In the data rows, the value 128 means zero.
Here are some points:
[117, 139, 97, 135, 152, 131, 171, 184, 125, 161, 149, 142]
[115, 109, 123, 135, 168, 123, 200, 181, 133, 154, 169, 149]
[107, 115, 176, 115, 64, 149, 91, 67, 122, 153, 112, 130]
[136, 129, 100, 149, 92, 137, 142, 117, 121, 126, 129, 160]
[85, 136, 148, 105, 100, 164, 102, 115, 115, 144, 96, 96]
[125, 101, 132, 143, 147, 96, 158, 172, 122, 118, 137, 139]
[123, 132, 125, 147, 181, 110, 199, 145, 113, 113, 166, 163]
[140, 129, 131, 100, 82, 151, 94, 100, 117, 119, 111, 135]
[116, 169, 114, 151, 135, 155, 111, 104, 117, 174, 141, 117]
[120, 151, 103, 131, 158, 118, 164, 172, 124, 167, 152, 135]
[139, 136, 141, 127, 104, 130, 117, 138, 121, 146, 132, 133]
[147, 148, 117, 98, 240, 125, 203, 173, 152, 63, 154, 100]
[115, 118, 104, 154, 59, 135, 76, 105, 158, 158, 105, 140]
[111, 123, 128, 101, 96, 143, 145, 114, 126, 188, 112, 111]
[109, 122, 184, 92, 157, 153, 172, 133, 120, 158, 169, 108]
[147, 113, 143, 119, 196, 100, 165, 173, 140, 123, 165, 103]
[149, 122, 134, 123, 46, 148, 70, 87, 132, 151, 81, 138]
[138, 113, 134, 124, 190, 97, 174, 167, 143, 112, 163, 92]
[104, 122, 188, 108, 88, 156, 126, 78, 116, 138, 123, 129]
[132, 85, 99, 126, 80, 135, 95, 97, 153, 113, 94, 170]
[127, 94, 119, 110, 144, 103, 155, 115, 148, 141, 132, 91]
[117, 156, 114, 157, 112, 130, 68, 85, 104, 124, 101, 122]
[115, 144, 127, 158, 40, 157, 50, 58, 107, 116, 84, 131]
[108, 126, 75, 132, 152, 114, 141, 156, 140, 152, 162, 136]
Here are 16 more points, each followed by its number:
[124, 110, 99, 143, 42, 117, 59, 115, 134, 163, 93, 165] 0
[138, 150, 149, 139, 166, 118, 126, 105, 105, 123, 121, 138] 1
[136, 130, 141, 133, 25, 143, 55, 89, 138, 168, 89, 139] 2
[137, 101, 115, 142, 96, 137, 72, 51, 161, 66, 75, 152] 3
[150, 105, 114, 135, 92, 99, 121, 147, 124, 126, 122, 156] 4
[147, 118, 163, 116, 75, 136, 76, 99, 131, 145, 105, 123] 5
[106, 146, 80, 136, 146, 128, 152, 134, 118, 134, 126, 105] 6
[98, 168, 119, 144, 170, 115, 140, 141, 126, 119, 176, 98] 7
[142, 126, 154, 118, 93, 128, 77, 95, 118, 137, 104, 123] 8
[111, 156, 86, 143, 175, 126, 186, 193, 152, 155, 167, 145] 9
[133, 93, 95, 143, 83, 130, 41, 55, 145, 58, 47, 164] 10
[152, 120, 153, 99, 123, 126, 92, 110, 147, 113, 125, 90] 11
[137, 98, 100, 125, 104, 87, 125, 147, 139, 86, 122, 161] 12
[167, 100, 133, 123, 116, 103, 92, 132, 153, 94, 115, 113] 13
[143, 118, 163, 111, 160, 128, 163, 167, 137, 159, 165, 106] 14
[136, 137, 122, 149, 114, 137, 154, 101, 121, 106, 142, 155] 15
Which three of these numbered points are nearest to each point below, ignoring the direction in which the first points spread most? Their numbers follow each, nearest first.
[101, 159, 125, 156, 174, 134, 139, 147, 105, 138, 158, 96] > 7 6 1
[113, 148, 153, 137, 229, 134, 196, 160, 109, 131, 195, 64] > 7 14 1
[177, 129, 134, 122, 60, 137, 95, 101, 134, 154, 110, 161] > 2 4 5
[128, 138, 126, 158, 69, 150, 52, 79, 125, 138, 100, 125] > 8 7 2
[140, 99, 109, 142, 78, 99, 114, 129, 131, 124, 117, 155] > 4 12 0
[125, 157, 124, 127, 178, 81, 185, 185, 145, 136, 151, 124] > 2 8 5
[124, 92, 122, 123, 190, 91, 185, 182, 125, 119, 177, 145] > 4 8 0
[150, 126, 139, 112, 128, 144, 142, 137, 141, 138, 151, 119] > 5 14 2
[146, 149, 139, 130, 179, 139, 155, 145, 125, 132, 141, 138] > 1 8 5
[151, 91, 133, 131, 88, 110, 69, 116, 145, 104, 87, 129] > 13 12 4
[111, 176, 128, 146, 211, 152, 181, 175, 101, 120, 167, 82] > 7 6 1
